(in the rows, 128 means zero)
Each row of T is roughly a mix of the hidden directions of one of 3 groups.
T:
[[120 114 105 101 139 174 130 126  72 120 148]
 [120 110 128  99 103  94 118  91 115 177 111]
 [153 149 118 139 133 159 104 169 163  91 145]
 [135 138 121 161 136 153 129  96 133 116  64]
 [126 175 128 147 123 131 145 157 175 104 156]
 [109  98 116 160 162  86  96 145 110 129 147]
 [137 136 146 119 144 174  92 179 135 111 140]
 [123  81 109 126 131 137  87 151 130 176 121]
 [115  95 100 107 159 137 148 160  93  97 143]
 [138 149 131 145 127  65 143 102 130 104 159]
 [ 95 134 115 136 104 138 179 122  82 107 117]
 [110 145 167 100 122 157 121 159  87 158 125]
 [145 105  78 124 164 133 120 106 148  90 144]
 [169  88 132 112 114 145 102 112 103 150  93]
 [105 139  91 101 136 148 120 109  92 160  92]
 [156 114 112 114 133 153 156 166 135  75 140]
 [143 153  90 163 160  98 125 138 130 105 163]
 [122  95 150 178  82 119 141 113 112 119 112]
 [154 130  80 153 154 122 102 159 146 140 157]
 [ 91 109 166 154 112  98 154 119 124 128  88]
 [167 135 126 121 127 161 109 187 144 129 151]
 [108 115  69 138 139 105  97 114 104 156 126]
 [103 141 104 124 141 192 130 140 105 117  98]
 [168 170 102 113 109 119 123 120 135 166 160]
 [123  80  97 137 125 112  86 139 131 170 134]
 [ 92  96 178 115 139 137 117 138  96 145 104]
 [146  95 157 112 141 129  80 119 119 174 138]
 [146 135  88 134 129 140  94 178 119 157 151]
 [153 111 153 116 121 149 164 112 144  75 104]
 [129 101 108 119 162 161 150 145 103  84 105]
 [108 158 130 138 106  88 110 122 144 171 163]
 [100 140 162 113 150 172 145 143 102 107  97]
 [155 123  68 154 113 130 109 134 158 136 154]
 [124 131 154 108 113 102 129 106 103 193 125]
 [129  74 104 140  94 128  94 131 146 159 133]
 [144 130 182 129 126 152 137  97 149 108  87]
 [138 137 102 152 159 177 129 150 125 103  90]
 [ 92 124 130 160 117 109 144 102 105  73 133]
 [144 185 108 101 134 156 124 163 137 125 151]
 [117  85 117 112 163 146 125 125  76 125 102]
 [106 140 141 105 170 165 125 153  98 142  95]
 [ 88 114  96 156 124 166 125 127 106  90 113]
 [ 91 174  99 163 145 119 142 144 149 115 144]
 [122 125 131  96 190 135  99 147 159 117 124]
 [161 140 146 153 120 131  93 162 179 120 135]
 [130  90 127  87 134 121 117 159  93 142 168]
 [140 153 140  87 127 148 109 142  98 176 151]
 [ 90 145 109 134 120 129 184 127 109  93 109]
 [132 158 164  99 182 123 135 150 109 144 116]
 [118 141  59 145 159 134 106 134 107 137 127]
 [119 131  84 154 166 160 133 147 111 105  96]
 [119 134 114 125 162  83 139 112 182 118 108]
 [127  87 135 109 117 165 100 152 138 171 108]
 [176 112 113 147 130 114  92 112 173 129 148]
 [126  93 134 102 144 107 118  88 100 175 130]
 [132 104 115 112 111 108 177 116 132  74 141]
 [153 152  92 129 144  74 116 115 131 154 154]
 [ 95 141 124 102 110 150 146  92  93 127  87]
 [155 144 152 115 121 148 138 171 164 104 163]
 [ 87 130 125 101 139 158 156 134  74 118 120]
 [132 151  80  95 175 127 133 125 153 108 139]
 [147 165 105 129 148 109 126 141 189 108 129]
 [ 92 142  72 155 127  91 144 118 123 124 137]
 [ 97 141 112 162 151 132 142  91 122 115  78]
 [165  89 130 115 117 146 103 108 101 148  87]
 [164 150 177 117 131  91 149 129 152 124 152]
 [134  89 145 129  65 142 129 115 160 128 130]
 [147 170 102  95 133 166 121 155 117 131 160]
 [154 170 101 124  87 124 147 118 109 157 155]
 [109  96  76 135 124 150  93 133 117 161 113]
 [146 109 134 105 137 149 162 157 134  71 142]
 [152 137 122 137 135 162 158 149 154  71 115]
 [102 154 132 137 126 107 171 128 160  87 157]
 [105 140 102 115 118 161 166 129  75 108 134]
 [168  75 107  98 113 132 116 135  95 133 126]
 [163 154 179 103 135 148 151 151 153 128 129]
 [108 143 177 125 111  99 121  83 143 158 127]
 [129 144  55 125 117 138 118 103 119 153 119]]
One row of each group comes first, with its name. Which group is each row after those in?
[130 124 112  79 171 162 104 134 104 137 149] -> L
[126  98 107 147 144  73  95 133 124 153 151] -> Y
[139  99 175 102 147 160 141 115 118 101  99] -> F

[101 163 150 101 152 123 151 107  86 124  99] -> Y
[134 124 124 144  77 123 150  99  82 156 139] -> L
[123 168  96 133 129 148 152 157 146  78 131] -> L
[ 94 125  73 140 139 164 116 126  97 123 106] -> Y
[138 132  70 115 106 120 113 100 128 173 122] -> Y
[103 184 139 126 121 111 161 157 150 122 104] -> L
[133 153 108 125 128  73 154  95 156 151 122] -> L
[111 130 108 167 150 164 130 154 121  78 134] -> Y
[164 153 119 127 120  72 137 105 148 136 160] -> Y
